Where one turn sends some rows of the set: a few examples, then the rows asked
Z432: .19 -.20 -.19 -.03 .13 .11 -.22 -.06 -.30 -.05 .15 -.19 .32 .09 .25
Z401: .38 -.31 .22 -.11 -.03 -.21 -.04 -.02 .22 -.13 -.21 -.05 .02 .06 -.10
Z210: .35 -.03 -.06 .00 .34 -.11 -.13 .09 -.20 -.35 -.18 .09 .18 .18 .07
Z409: -.25 -.34 -.23 .03 -.04 .06 -.15 .04 -.10 .05 .06 -.20 .43 .12 -.03
Z943: -.27 -.33 .10 -.05 .21 .14 .02 .22 .06 .02 .09 -.20 -.17 .05 -.05
Z976: .34 -.05 .00 .03 .41 -.12 -.09 .16 -.15 -.19 -.08 .20 .26 .19 .12
Z811: -.17 -.36 -.31 .00 .01 .03 -.30 -.02 -.17 .01 .08 -.16 .33 .28 -.12
Z614: -.18 -.08 -.09 .18 .22 -.13 -.23 .24 .01 -.26 -.07 .10 .19 .34 -.25
Z591: .28 .07 -.07 .00 .23 -.02 -.31 .04 -.20 -.23 -.09 .16 .25 .17 .16
Z393: -.07 -.09 -.19 .02 .12 -.11 -.39 .09 -.06 -.17 -.16 .19 .25 .36 -.19
Z309: .23 -.28 -.09 -.14 .02 -.02 .02 .00 -.26 .00 .16 -.11 .38 .06 .30
Z314: .39 -.33 .26 -.10 -.01 -.23 -.02 .04 .19 -.13 -.15 -.05 -.02 .06 -.14
Z957: -.28 -.38 -.22 .02 .00 .03 -.15 .05 -.09 -.02 .17 -.22 .37 .20 -.06
Z640: .10 -.29 .39 .06 -.09 -.01 -.16 .02 .06 .04 .02 -.09 -.06 -.14 .12
Z871: .10 -.30 .00 -.26 .29 -.02 .02 .15 .16 -.14 -.19 -.15 -.11 .22 -.34
Z902: .09 -.33 .00 -.21 .32 -.10 .09 .21 .25 -.13 -.11 -.09 -.07 .25 -.28
Z588: .31 -.36 -.12 .01 .04 .01 -.13 .02 -.24 -.05 .09 -.16 .37 -.03 .28
Z583: -.17 -.13 -.12 .04 .21 -.17 -.25 .16 .04 -.20 -.08 .15 .28 .39 -.26
Z378: .47 -.27 .19 -.08 -.03 -.20 -.05 .04 .16 -.09 -.18 -.03 .03 .03 -.12
Z475: -.26 -.42 -.13 -.04 -.10 .00 -.30 .13 -.15 .03 .20 -.13 .30 .18 -.04
Z23: .06 -.26 .32 .08 -.13 -.04 -.01 .06 -.02 .06 .10 -.09 -.07 -.11 .19
Z211: -.21 -.09 -.08 -.04 .20 -.12 -.30 .20 -.10 -.27 -.07 .12 .11 .39 -.24
Z741: .11 -.32 .40 .04 -.08 -.04 -.10 .06 .00 .03 .02 -.07 -.10 -.13 .10
Z164: -.25 -.31 .15 -.14 .19 .19 -.08 .18 -.03 .06 .07 -.20 -.18 .04 -.10
Z258: .06 -.36 .06 -.30 .32 -.03 .03 .08 .19 -.12 -.17 -.16 -.10 .22 -.27
Z352: .22 -.15 -.07 .00 .12 .00 -.01 -.11 -.32 -.03 .06 -.17 .38 .04 .27
Z214: .43 -.25 .22 -.08 -.02 -.28 .05 .05 .17 -.09 -.10 .03 .02 .09 -.05
Z611: -.20 -.06 -.11 .00 .18 -.10 -.31 .21 .07 -.15 -.06 .10 .34 .33 -.25
Z824: .29 .05 .03 .01 .29 -.16 -.14 .06 -.14 -.26 -.10 .22 .28 .20 .14
Z12: .26 .13 .05 -.03 .34 -.16 -.18 .06 -.15 -.22 -.06 .14 .30 .25 .04
Z867: -.20 -.37 .21 -.13 .20 .16 -.04 .18 .02 .01 .04 -.18 -.20 -.02 -.04
Z847: .17 -.20 -.08 -.01 .08 .04 -.03 -.05 -.26 -.07 .16 -.16 .37 .00 .34
Z731: .07 -.38 .07 -.28 .28 -.03 .04 .17 .20 -.15 -.13 -.17 -.12 .17 -.28
Z630: .12 -.28 .34 .05 -.13 .01 -.15 .06 -.03 .11 .07 -.09 -.06 -.14 .11
Z772: -.22 -.34 .23 -.13 .25 .17 -.10 .13 .03 .05 .06 -.20 -.17 .03 -.04
Z209: -.30 -.31 -.18 .01 -.17 -.02 -.12 .08 -.10 -.08 .17 -.20 .30 .21 -.06

Z12 turns into -> Z611
Z976 turns into -> Z614
Z902 turns into -> Z943
Now these:
Z741 turns into -> Z314
Z432 turns into -> Z591
Z588 turns into -> Z210
Z824 turns into -> Z583
Z871 turns into -> Z164
Z772 turns into -> Z640

